One turn sends every row of this set to another row. A few are shown first. Where does it send the rows asked after them?
j_691: [ -0.6 -19.4   0.8  -2.5  -3.7 -16.1   3.0 -10.4  -5.2 -16.0 -12.5  -0.5
  12.9   1.6  -0.9  14.5   7.6   0.7  -7.3 -15.7  -3.9  14.8   5.5  -4.1
   8.8  17.0  -7.9   2.0  25.2 -11.1]
j_273: [ -0.1 -19.5   0.4  -5.3  -6.9 -17.7   2.7 -11.7  -7.8 -16.5  -9.7   1.1
  11.2  -2.1   1.8  11.6   7.0  -1.0  -7.7 -13.5  -2.1  15.9   4.7  -5.7
   9.7  17.0 -10.3  -0.7  26.9 -13.9]
j_78: [-14.0   2.5   1.9  -3.1   6.5  -9.8   8.0  -6.6  -8.6  32.1   3.7 -20.8
   6.3   2.4 -15.1  -8.0 -18.3  -7.5   3.3 -10.9  -8.9   9.6   9.9  11.3
 -17.2 -19.7  17.2  -9.6 -28.1  17.2]
j_999: [-16.8   7.6   0.9 -17.1  10.4  -0.4   9.2  -3.2 -19.1  39.2  12.9 -15.0
  -0.2   9.8 -12.7  -3.6 -11.3  -3.2   1.2  -2.8  -6.5  13.6   2.6  18.9
 -19.7 -16.6   2.0  -4.2 -23.6  14.1]
j_50: [ -4.2 -17.5   6.6  -4.4  -7.0 -12.9   7.9 -12.6  -6.1 -15.1 -12.8  -1.0
  17.9  -0.8  -2.1  13.7  11.2  -0.9  -9.4 -15.4   0.1  15.9   0.7  -9.4
   8.1  11.8 -10.9   3.7  23.5 -16.8]
j_732: [ -8.8   9.2   3.5 -19.6   8.9  -6.1  20.3   7.0 -12.3  37.9  11.8 -16.5
   4.1   2.2  -2.0 -12.1 -11.3  -5.3  -2.8  -5.4  -4.8  18.6  10.9   9.4
 -13.8 -25.3   7.6   2.2 -20.3  10.9]
j_267: [ -1.7 -19.0   5.6  -3.1  -4.3 -12.5   6.6 -11.3  -4.4 -16.5 -13.5  -0.7
  15.9   3.9  -2.5  15.9  10.0   0.8  -7.8 -17.7  -1.0  17.3   3.2  -7.7
  10.4  13.5  -8.8   2.3  24.2 -11.8]
j_704: [  7.7 -16.6   8.4  -4.7  -2.4 -13.6  14.8 -12.3   7.1 -15.7  -6.2  -6.8
   9.5   4.0  -6.8   8.0   6.4   0.5 -10.5 -12.2   1.0  11.6   5.2  -7.6
   1.8  22.6  -7.7  -2.4  31.9  -3.6]
j_337: [-14.2   7.2   3.3  -4.8   9.6   0.2  18.0  -7.3  -2.3  27.5   6.9 -14.8
  -3.8  21.0 -15.9  -0.3  -6.9 -10.2  -2.0 -12.7  -3.7  19.9  -0.1   7.0
 -21.1 -13.5  20.0   1.4 -27.2  14.1]
j_86: [-10.3   5.6  -4.3   1.1  11.1  -4.4   9.9  -8.5  -1.8  24.7   8.6 -10.6
  -7.7  17.4 -15.4  -4.0 -15.6  -7.7   2.3 -13.5  -9.2  20.2   8.9  11.1
 -19.7  -8.9  21.4  -1.2 -25.5  22.2]
j_169: [-16.4   5.1   2.1 -10.9   3.1  -6.8  13.3  -3.4 -14.9  34.9   8.0 -17.2
   6.3  -1.1 -12.2  -8.3 -15.4  -9.7   0.4  -5.7  -6.8  10.2   6.4   6.9
 -18.4 -23.0  12.0 -11.5 -28.8   9.5]
j_459: [  2.8  -7.9   5.9  -8.3 -10.2 -10.5   1.8  -4.9   1.0 -17.3  -3.9   4.8
  13.5 -10.9   1.6   6.9  11.4 -13.6  -7.9 -11.1  -5.8  10.5   3.5   3.8
  -2.4  21.7 -10.5 -10.2  29.6   0.4]
j_773: [  5.9  -9.7   7.7  -4.0  -5.9  -7.7  -0.2  -4.0   5.9 -19.1  -5.6   1.1
  18.0  -3.9  -2.2  11.8  12.2 -10.8  -7.4 -13.3  -5.1   9.7   3.2   5.4
  -1.3  22.8  -5.9 -11.2  28.3   6.4]
j_743: [ -0.2  -5.2   9.1 -13.9 -10.8  -6.5   8.8  -4.5  -0.9 -15.2  -3.1   3.7
  16.5 -10.1   1.1   7.0  15.3 -12.6 -12.0  -7.2  -1.9  11.0  -0.4   1.2
  -3.9  18.8 -13.1 -11.0  30.1  -6.6]
j_996: [  7.7 -15.8   6.1  -4.3  -2.1 -15.7  12.9 -10.8   8.8 -15.9  -3.6  -3.9
   6.8   0.3  -4.0   6.1   6.3   0.1 -10.3  -9.7   0.0  11.7   7.2  -7.6
   2.9  22.6 -10.3  -2.8  33.9  -5.5]
j_607: [-10.4   7.2 -10.8  -3.2   7.7  -8.5   7.1  -7.5  -8.3  27.0  16.3  -4.7
 -14.6   8.2  -9.1  -9.6 -19.2  -9.7   0.8  -8.1 -10.3  20.2  13.7  14.2
 -22.1  -6.2  17.8  -5.2 -21.5  17.5]
j_651: [-13.1   7.2  -2.6 -13.0  10.8  -2.4   3.5  -4.4 -18.8  38.6  14.0 -14.2
  -1.0   7.0 -10.7  -3.8 -13.6  -4.2   2.9  -2.6 -10.8  13.3   8.4  20.4
 -19.6 -15.2   3.2  -6.9 -21.9  17.7]
j_911: [-11.7 -11.2  12.3  -8.9  -0.9 -13.2  17.9 -15.7  -4.8 -12.0  -4.1   1.5
  19.8   1.7 -12.5   9.5  12.2  -6.0  -3.8  -1.4   0.7  19.1  -5.6   2.0
  12.4  11.1 -16.1  -1.0  29.6 -14.0]
j_658: [  5.8 -14.1   7.9  -8.5  -1.9 -13.1  17.0 -10.5   8.1 -14.2  -3.6  -6.0
   8.1  -0.8  -3.4   5.4   9.1  -0.6 -13.2 -10.2   2.9  11.7   3.7  -8.9
   0.0  20.8 -12.8  -0.9  31.9 -10.0]
j_830: [ -8.6   7.4   7.8 -13.5  11.5  -3.5  18.3   7.1  -5.8  36.4   5.3 -21.6
   6.7   7.9  -5.2  -7.9 -12.4  -3.3  -0.9  -8.8  -5.1  19.6  11.1   5.6
 -11.7 -24.1  12.2   3.7 -23.2  16.7]
j_210: [ -3.8 -17.1   6.0   2.0   3.8 -16.2   8.8 -18.9  -1.1 -16.4  -6.9   3.6
  18.6   4.9 -15.0  11.1   7.7  -0.7  -0.2  -5.4  -4.1  19.2   1.1   7.5
  15.8  14.6  -9.5  -4.6  30.8   0.2]
j_609: [ -9.1 -13.2   3.9  -8.7  -2.7 -16.3  13.0 -19.0  -9.6 -13.0   1.9   4.8
  14.9  -3.6  -9.9   6.8   6.3  -4.3  -2.9   1.4  -2.4  19.2  -1.4   5.0
  13.4  12.6 -16.7  -3.7  33.1 -13.7]
j_512: [-13.5   3.0  -2.4  -3.7   5.7 -10.3   6.4  -4.7 -11.7  33.5   7.0 -19.8
   2.3  -1.2 -11.6  -7.3 -21.4  -6.9   3.5  -8.1 -11.1  11.4  13.7  12.4
 -16.7 -16.3  15.4 -12.1 -27.1  16.7]
j_449: [  5.7 -15.8   9.0  -8.3  -2.4 -12.3  16.6 -11.8   8.6 -14.3  -6.0  -6.6
  10.0   2.4  -5.6   9.2   7.9   1.3 -11.6 -10.2   3.0  13.7   4.4 -11.1
   1.8  21.5 -10.0  -0.5  32.1  -8.2]
j_758: [ -3.6   5.2   3.9  -9.2  14.3  -4.8  13.1   4.3  -4.2  35.4   4.7 -20.0
   4.4   7.8  -6.6  -7.6 -15.1  -1.2   3.2 -12.4  -8.3  18.7  14.9  13.6
 -10.5 -19.6  16.0   2.4 -21.3  24.2]
j_246: [-15.5   4.8  -1.3  -8.5   3.4 -10.9   9.0  -4.7 -16.5  35.1   9.6 -18.4
   1.7  -3.3  -9.9 -10.7 -17.2  -8.9   0.8  -6.7  -9.3   9.8  11.5  10.1
 -18.2 -19.0  11.9 -10.6 -26.0  10.2]
j_649: [-13.2   6.8   1.4  -9.4  14.5   0.3   5.0  -4.3 -13.6  36.5   7.6 -16.8
   2.4  13.0 -14.5   1.1 -10.8  -1.0   4.2  -6.5  -7.9  13.1   7.2  19.8
 -17.4 -15.0   7.0  -1.5 -24.5  22.7]
j_385: [ -3.3   5.6  -2.1  -9.5  13.3  -8.4  11.3   6.0  -6.5  34.4   9.2 -15.1
   0.2   2.2  -1.7 -10.5 -19.1  -3.1   3.0 -10.4 -11.9  17.6  19.6  14.3
 -11.4 -19.2  11.9  -0.4 -19.8  23.8]
j_561: [-16.5   8.9  -6.6 -13.1   3.8  -5.6  15.2  -6.3 -14.4  29.5  19.4  -4.9
 -16.1   5.1  -7.8 -12.0 -12.2 -13.3  -4.3  -3.2  -7.0  18.8   5.4  10.4
 -25.2 -11.7  11.9  -2.9 -22.2   5.7]
j_447: [ -1.6  -5.6  16.2 -11.6  -8.2  -3.4   9.8  -3.5   4.2 -17.3  -8.1  -0.4
  21.4  -3.3  -2.4  11.9  19.0 -13.3 -13.5 -10.7   0.8  10.2  -3.3  -1.1
  -1.7  17.3 -10.7  -7.8  25.1  -4.8]
j_909: [ -4.6 -14.3   0.6  -2.1   1.5 -18.9   7.3 -17.8  -7.6 -15.1  -2.2   5.7
  13.2  -1.6 -10.4   6.7   3.4  -3.6   0.5  -2.9  -4.7  18.8   5.0   8.7
  15.8  17.2 -13.8  -6.1  33.6  -3.4]
j_972: [-16.5   8.2   3.7 -14.9  11.5   2.1   8.2  -3.0 -14.8  40.2  10.2 -16.9
   3.6  13.2 -15.0  -0.8  -9.7  -2.2   3.4  -6.3  -6.4  13.2   1.4  17.5
 -18.3 -19.1   5.0  -2.3 -24.3  16.1]
j_254: [-16.2   4.0   5.9  -7.6   4.6  -5.5  12.4  -5.9 -10.5  35.4   3.7 -20.8
   9.8   3.7 -13.8  -5.4 -15.8  -7.1   2.4  -8.0  -6.4  10.5   6.6   5.6
 -15.9 -22.7  15.1  -8.1 -29.8  12.3]
j_522: [ -4.4   6.3  -3.1 -15.4   9.0  -8.9  12.6   4.1 -13.1  36.7  13.1 -15.7
  -0.9  -2.8   1.7 -13.2 -15.9  -6.0  -0.3  -6.0  -9.3  17.1  15.1  13.7
 -13.0 -19.1   9.3  -0.7 -19.4  15.4]
j_3: [  7.3 -14.7   5.8  -8.2  -1.9 -16.1  14.8 -10.8   5.7 -15.0  -2.4  -3.1
   7.4  -1.4  -3.9   5.0   6.8   0.1 -12.6  -7.5   1.3  11.5   5.4  -6.9
   0.4  23.1 -11.9  -2.3  34.0  -9.3]
j_545: [  2.0  -8.8  15.1  -6.0  -5.9  -3.4   6.8  -4.3   8.3 -18.2 -10.0  -2.2
  22.6  -0.2  -5.6  13.5  15.5 -10.6  -9.8 -14.7  -0.6  10.7  -2.5   1.5
  -0.7  21.1  -6.3  -8.0  25.9   2.2]
j_957: [ -7.6 -14.1  12.7  -2.9   2.8 -13.0  13.6 -17.1   0.9 -15.3  -8.5  -1.4
  22.9   7.9 -16.7  13.1  11.0  -3.8  -1.1  -5.5  -1.1  20.5  -2.5   4.8
  16.1  10.6  -9.7  -0.2  29.0  -6.6]
j_444: [-12.2   5.9  -1.7 -11.2  14.2  -2.9   2.7  -4.1 -16.5  37.2  10.7 -15.2
  -0.3  10.7 -11.7  -0.3 -16.0  -3.4   6.0  -5.3 -10.3  14.8   8.1  21.6
 -17.3 -13.6   6.4  -6.2 -21.3  23.3]
j_573: [ -3.1 -18.5   3.6  -6.4  -7.3 -14.9   7.1 -10.2  -7.3 -15.3  -9.2   1.4
  13.3  -4.0   1.0  12.5   9.0  -2.2 -10.1 -14.1  -1.1  14.6   3.6  -7.2
   7.4  14.1 -13.1   1.3  26.3 -17.6]
j_518: [-20.2  12.5   3.2 -13.5   4.1  -0.9  20.5  -4.7  -9.0  29.2  13.8 -11.2
  -5.6  13.0 -11.7  -7.7  -6.2 -12.9  -4.2  -6.6  -2.8  20.0  -0.8   4.6
 -25.5 -15.8  12.8  -0.8 -27.2   4.1]

j_254 turns into j_512
j_651 turns into j_972
j_449 turns into j_996
And these:
j_210 turns into j_609
j_758 turns into j_522
j_773 turns into j_743
j_518 turns into j_86

